The rows of T fall into 3 groups, and each row is roughly a mix of its group's hidden directions.
T (146 x 13):
[[-12  -2  10 -18   8 -17  -4 -15 -12   8 -15  -3   5]
 [ -2  -9 -21 -10   1 -13 -19  -5   2   8 -11 -10  13]
 [-20  -2 -10 -13  -8 -10 -13 -16  -2   3  -6  -3 -19]
 [ -3   5  18   5   8  14  29  -2  -2   1   0  10  -6]
 [-19  10  -8 -14  -1 -11 -19 -11   4 -16   4  -4   4]
 [ 16   0  16   5 -20  -5  16  -3  -1 -11  16   4  -2]
 [ -2   0 -11  12 -21  15  -3  17  10 -13   9   8  -3]
 [-19  17  14   5   4   9  20   4   3   4 -14   1  -9]
 [  1   7  -8  -6  -2  12 -16 -24  -8  -1   1  19  -9]
 [ 10   7  -3   0  12  -3  -4 -25  -4   1  22  -3 -14]
 [  4  -5  -9   4  -6   5   5 -20  -3 -13  26  11  -7]
 [ 12   7  -3  -2 -15   1 -13 -17 -13  -7  -3  22   0]
 [ -9  -2 -19  -9  -8  -2 -26  -4   1  10  -8   1 -13]
 [-12  -4  -3   6   7  17  12 -11 -16  14  -8  -9 -16]
 [  6  -8 -16   8 -10  13  -4 -17   0  -8  22   3 -11]
 [-16   5 -20  -9  -5  12   8 -10 -11 -18   4 -10   0]
 [ -4  15 -16   3  -1  10 -22   0  15  18   0  -2  -3]
 [ 18  -8  -4  17  15  10 -11   4  15   4   6  10  11]
 [-11   8 -18  -8  -3   7  16   5 -14 -20  -7 -12   3]
 [  3  17  -7  -6  -1   7   2 -17 -12  -4  22   5 -16]
 [  4  11  11 -14  -9 -21  15  -1 -17   7  -7  -7  -6]
 [ -1  -7  12 -10  13 -16  -1 -21  -8   7 -18  -9   0]
 [  6 -12  20  -8   3  13  14   1 -16 -16   8  -8   4]
 [  7  -5 -16  -7 -12 -19   4 -14  18   9   9   9  -1]
 [ 14   7   3  24  -6   3   4  -3   1  17 -20   8  -2]
 [ -3   6 -15  11  -7   3  -3  10  -1 -10  29   6  -9]
 [  2  -7  10  -8  23  -4  -3 -21  -2   8 -16  -5   8]
 [ -8  -2   9  -9 -10   2   6  16   4   6 -29   8   9]
 [  1  -9  -2  11   7   7   0 -17  17  -9  -5  12 -23]
 [  5   5 -12   2  13  -9  -1 -27   5  10 -15   4  11]
 [  2   3   8  15   4   9 -10   4  20  19  -3  16  11]
 [-10  -2  -2  -5  -3 -16 -13  19  -1  13  14 -11  15]
 [ 23   4  -2   5 -12  -1 -16   2  -6   2  14  -5  20]
 [ -7  16  -6  -7  11   3   7  12 -17   2  23  -2  12]
 [ -7   5  19  12 -16  11   3  14 -11 -14   9   5  -9]
 [-10   4  20  -7  11   6   1  10   5  12 -16  -4  20]
 [ -7   4  15  19  20   8  -7 -13  -1   6  15   0   8]
 [ -4   2 -11   5   4  18  -1  -2  10  13  21 -21   1]
 [ -7  20 -10   3  17 -14 -17  -5   7  -3  -9  14   0]
 [-11   5 -17   5   4  21   6   9   2  -4  19   0  16]
 [ -6  22  -3   9  17   0  -2 -17   6   4 -11  14  -8]
 [ -3   5  17   6 -28  11   5  -5   0 -13   8 -11  -2]
 [ -6   2  -3  -3   9 -14  -4  17 -15  10  15 -12  18]
 [  7   1  -3   2   6  13 -10  18  12  12  12  -4  23]
 [  3  -6 -21 -12  17 -15  -8  -9   7  12 -10  -3   9]
 [  0  14 -13 -16 -10  16  12 -10   6  -5  13  15   4]
 [  2   1   2  11  11  22 -17  -6  -4   2  -1  24  -1]
 [ -1   9  15  -6  -2   6 -22 -11  -1   5 -13  20  -8]
 [ 11  13   2   5 -12   7 -12 -17  21  -3   3 -17   0]
 [  2  -2  -5  23  11  -4  11   9   6   9  17 -18   2]
 [ -3   7  16   6   7  11  24  11   1   4  -2  15 -13]
 [ -5  18   1  18   8  11  -4 -17  -4   6 -10  14 -13]
 [  4 -15  13 -10  -1  -7  23   2 -13 -18   1  -1   8]
 [  5   6  -3  -6  -5  22  -9 -23   7   4  -5   9 -16]
 [-13 -14 -14 -18 -17 -10   9   1   4  -5 -14   4   3]
 [ 14 -10  -6  -9  -7 -14  13  18   9  18  -7  -3  -8]
 [-10 -26  -4 -16 -10 -14  -9 -12   8   6  -3   0   6]
 [ -4   1  10   8 -14  -3  21 -14  -5   2 -15 -14  13]
 [ 19   6  -2   5  -7 -11  -9  -9 -14  -9  23  -6   9]
 [-21   8 -11  -9 -11  -7  12   0  -2  -4 -17   6 -18]
 [ -2  14   0  -5  -1  18  12   2  -5 -14   5  23  12]
 [ 10   3  -8   7   6  19 -11 -19  10  -4  12  13 -10]
 [ 11  -2   4  -6   9  -9 -27   0 -17  -5   6 -15  -1]
 [ -5   6  -8  -1  -2  10 -24  -9  11  18   8  -6 -14]
 [ -8   6 -16   9   8  20   6   6  -3  -7  16 -15  12]
 [-11  -5   1   5   8   3  17  23  16   3   5 -17  -3]
 [  4   0   9  -2 -10 -31   8  14 -10  -1   1  -9   8]
 [  8  -4 -10  10   4 -16 -19  -4  -7   4  26  -5  -1]
 [  7  -7   9  -9 -11 -16  -9  -7   8   8 -12  22 -13]
 [ -5  11  -5  -1  26   8  10   4   1   1  25   3   2]
 [ -3  13   4  -7   2  19  15   1  -3 -10  15  20  10]
 [ -8  -9   3 -16   0   2  13  11   4  -5   7 -28   9]
 [  7  -8  20  13   9  -1 -20  -9   6  15  11   7  -1]
 [ -1   2  10  16  12   1  21  -5 -14 -18   5   3  12]
 [ -4  -4  -7  -8 -15   6  29  10   7  -7 -11   8   5]
 [ -5  -1  12 -11  18   5  11 -11  -6   4 -26  -1   8]
 [ 21  -4   4  10 -24  10  -6  -5   9  12  -4   9  -6]
 [-19   9  12   5 -15  -6  -2   0  -6 -20  -3  -7  17]
 [ 10   0   0  10  -3   0  15 -16   1 -15  -3   4 -27]
 [  3   1 -18  -8  -9 -21 -20  -1   9   2  -6 -14   4]
 [ 15  -5  -5  15 -22  -7 -12  16   1  -6  10  -3  10]
 [ -1   6  -5  -6   1   3 -22   1   1  -8  16  19 -20]
 [ -4  -2  11 -13   6 -20  -3 -18 -16   1 -12  -9   8]
 [ 13 -11 -21 -15  10 -15 -12   4   9  10   1  -1   3]
 [ -5 -17  13 -20  -4  -3 -24  -6  -1  10  -3   1  -2]
 [  7  16  19 -11   1   6  -6 -11  -9  -8  -7  21   0]
 [ 18  -6  12 -12  -6 -15   2 -20   0  -5 -14   4   8]
 [ 10   4   2  -3  14   6  -7  12   6  15  10  -1  28]
 [  2   9  -9   4  15  -9   0 -27   3   8 -15   7  10]
 [  5  -7   5  12 -29  -1   8   8 -10  11 -10  -2  -9]
 [ -5  -2  -1  -9   8   8 -19  12  -3 -15  23   8 -10]
 [ 21   7   6  15 -12  -4  -9 -17   3  -7   6  15   7]
 [ -4   4  13  -8  -4  10  25   6   5  -7 -23   0   1]
 [-15   0   3  25  18   7   5  -4   2   6  16  -7  10]
 [ -5   7  -9   2  -4  14   2 -11 -25 -18  -4  14  -6]
 [  5 -12   2  12   0  10   2  21  25   4  -9  -2   8]
 [  6  10   7  -3 -11   9  22  22   5   3 -14   7   2]
 [ -6   5  17 -11   1   1  20   1 -15 -11 -15  -8 -11]
 [ -5  19 -16  14  -6  11  16  -2   0 -11  -9  11  -8]
 [ -9   6  12   0  14  12  27   2   1   7  -6  14  -9]
 [  2   1 -17 -14  -1  -9 -12 -11  20  12 -10 -13   1]
 [ 15   6 -12   6 -13   2 -13 -10  -7 -16  -7  15 -15]
 [-12  14   9  -1  -7  -2  10 -26  -5 -16   9   0  -6]
 [ -8   2   9  -1  12  -9  21  14  -1  -9  -2 -16  17]
 [ -5   0 -13  11 -16  19  -7  13  10  -9   7  16  -5]
 [ 13 -10 -13   2 -15   6 -22  -8  -2  13   0   9 -13]
 [ -9   3 -19   8  -9  14 -14   9   0  -5  23   8  -4]
 [-24   9  -7  -7  16  16 -15 -12   1  -1  -5   2  -6]
 [ 15 -17   0  -6   1 -19 -20  -4   5  10  12  -6   7]
 [  5   5  16 -20  -3  -4  23  11  -7  -8  -5  10  -1]
 [ -1  -4  -6  -2   9  11 -26  10  -4  -5  10  20  -5]
 [  5 -15  17 -14  -1   9   4 -14 -16 -14  13  -5  -3]
 [  9   2 -11  14  -2  13   0  14  17   6  18   5 -14]
 [  6  -7  18  -9   3   8  -2 -24   6   4  -2   1  21]
 [  7  -8  13  -2 -18 -13   3   5   4   0 -28  -2   7]
 [-14  -3  11 -14  21  -2   9 -11  -2  10 -20  -5  -1]
 [  4   0   2   3  -3  20  11 -15   5 -13 -19  10 -14]
 [ -5   3  -6  -8 -11   8  32  10   5  -8  -9   8   4]
 [-17   4   1  -9  -7   1  -2  23  20   7   2  15   7]
 [  0  12 -16 -10  -3   8 -12  20  13  13  10   9   7]
 [ -7 -11 -23  -7  -5  -5  -3  -1  -7 -10  26  -1  -3]
 [  5   7  14   3 -14   8  12 -13  16  -3  -2 -20  12]
 [  3  -1  17   8 -24   8  17  -3  -6  -6   8 -15  -6]
 [  6  -1   4  -2  -3 -14  -3 -28 -19 -11  -3  -9  -7]
 [-13   5  -6 -12  -1   2 -22  -1   0 -15  18   5 -15]
 [  4   4   3  27   4  -5  13 -22   1  -7   5   9  -6]
 [ -1   5 -13  17   5   2  27  15   3  -4   6 -11   6]
 [ -1   1   5 -10   4  -6  -2  13 -26 -17  -8 -14  -7]
 [ -5  -7   1   4  -2   1  -3  25  27   9   3  -1  10]
 [ -6  -2  12   0   3   3  30 -17 -12  -6   6  -8   4]
 [-10  12  -9  -2   6   7  10  25  -3   5  22   2   4]
 [-11   1   0  -6  21  24   5 -12   3   5 -14   8  -5]
 [  1  -4  -1  -9 -21 -17  11  10   4   0   2 -24  -4]
 [-12  14  -7 -11  14 -25   9   9  10   0  -8  -3  -3]
 [ -8  15  -6  -8  13   4   6  14 -12   6  22  -1  13]
 [ -9   5  14   9  -5  -2   5   6 -19 -23  17   4  -4]
 [  9   0  -9  13  -7 -12 -10  -6  -3 -10  28   0  -9]
 [ -2 -13  -3  10   3 -20  -6  10   6  12 -13 -22  -1]
 [  2  11  -7 -11  14  -3 -13   2  16  -1   8  21 -15]
 [  2   0  18  -7   6 -10 -10   2   1   7 -28  -5  13]
 [ -4  -6   2   7   9 -19   1  22   2  11 -13 -18   4]
 [ 18  -7  11   3   7 -16 -22   2 -10   1  -5 -14  -5]
 [ -2  -6 -13  23   9   7 -10   0   4   6  11 -22   6]
 [ -6  -7  -4 -11  -2  12  13   3  -5  -2  17 -25 -13]
 [  3 -15 -14 -17   6 -17   2   1   2   3   0 -19  15]
 [ 23   1   3   5 -16   6  -7 -23   9  -2  12   1  -4]]
One row of each group comes first, with its name. Which group is each row after those in?
[ -1  -3 -11  -3  16   5 -26  11   2   2   1  21  -2]
(40)
[-22  -1   0  -7   2  15  14   4  10   3 -15  -2 -19]
(29)
[ -3  11 -10 -15  -7  22  12   7  -1 -11  -3  10  16]
(10)

[ -7  10   5  19   1  20 -12  -6  -9   2  -7  17 -10]
(40)
[ 14   7  -5   3  -9  -8 -11  -3 -12  -8  26  -6  14]
(29)
[  4  13   4  17  -6   2  11  -5   5  17 -23   7  -9]
(40)
[ -6   0   7  17  14   6 -17 -11   7  17  15  -9  -2]
(10)
[  5  -9  17 -12   1   4   0 -22   6   3  -6   0  23]
(10)
[ -6 -11  -3  10  22   3  -2 -17  14  -6   1  13 -16]
(29)
[ -4   4  -4   7  24   4  10 -19  -6  11 -15   9   5]
(40)
[-25  15  11  -2  -8  13  -2  10  12  -3 -13  -7   0]
(40)
[  2   9   8   1  20  15  11 -20   3  -7  15   6  -7]
(40)
[  4  15  23 -13   7   7  18  -6  -9  -7   3   9   8]
(10)
[ -9   3  -8   6 -19  13   6  27   5  -9   1   7   0]
(29)
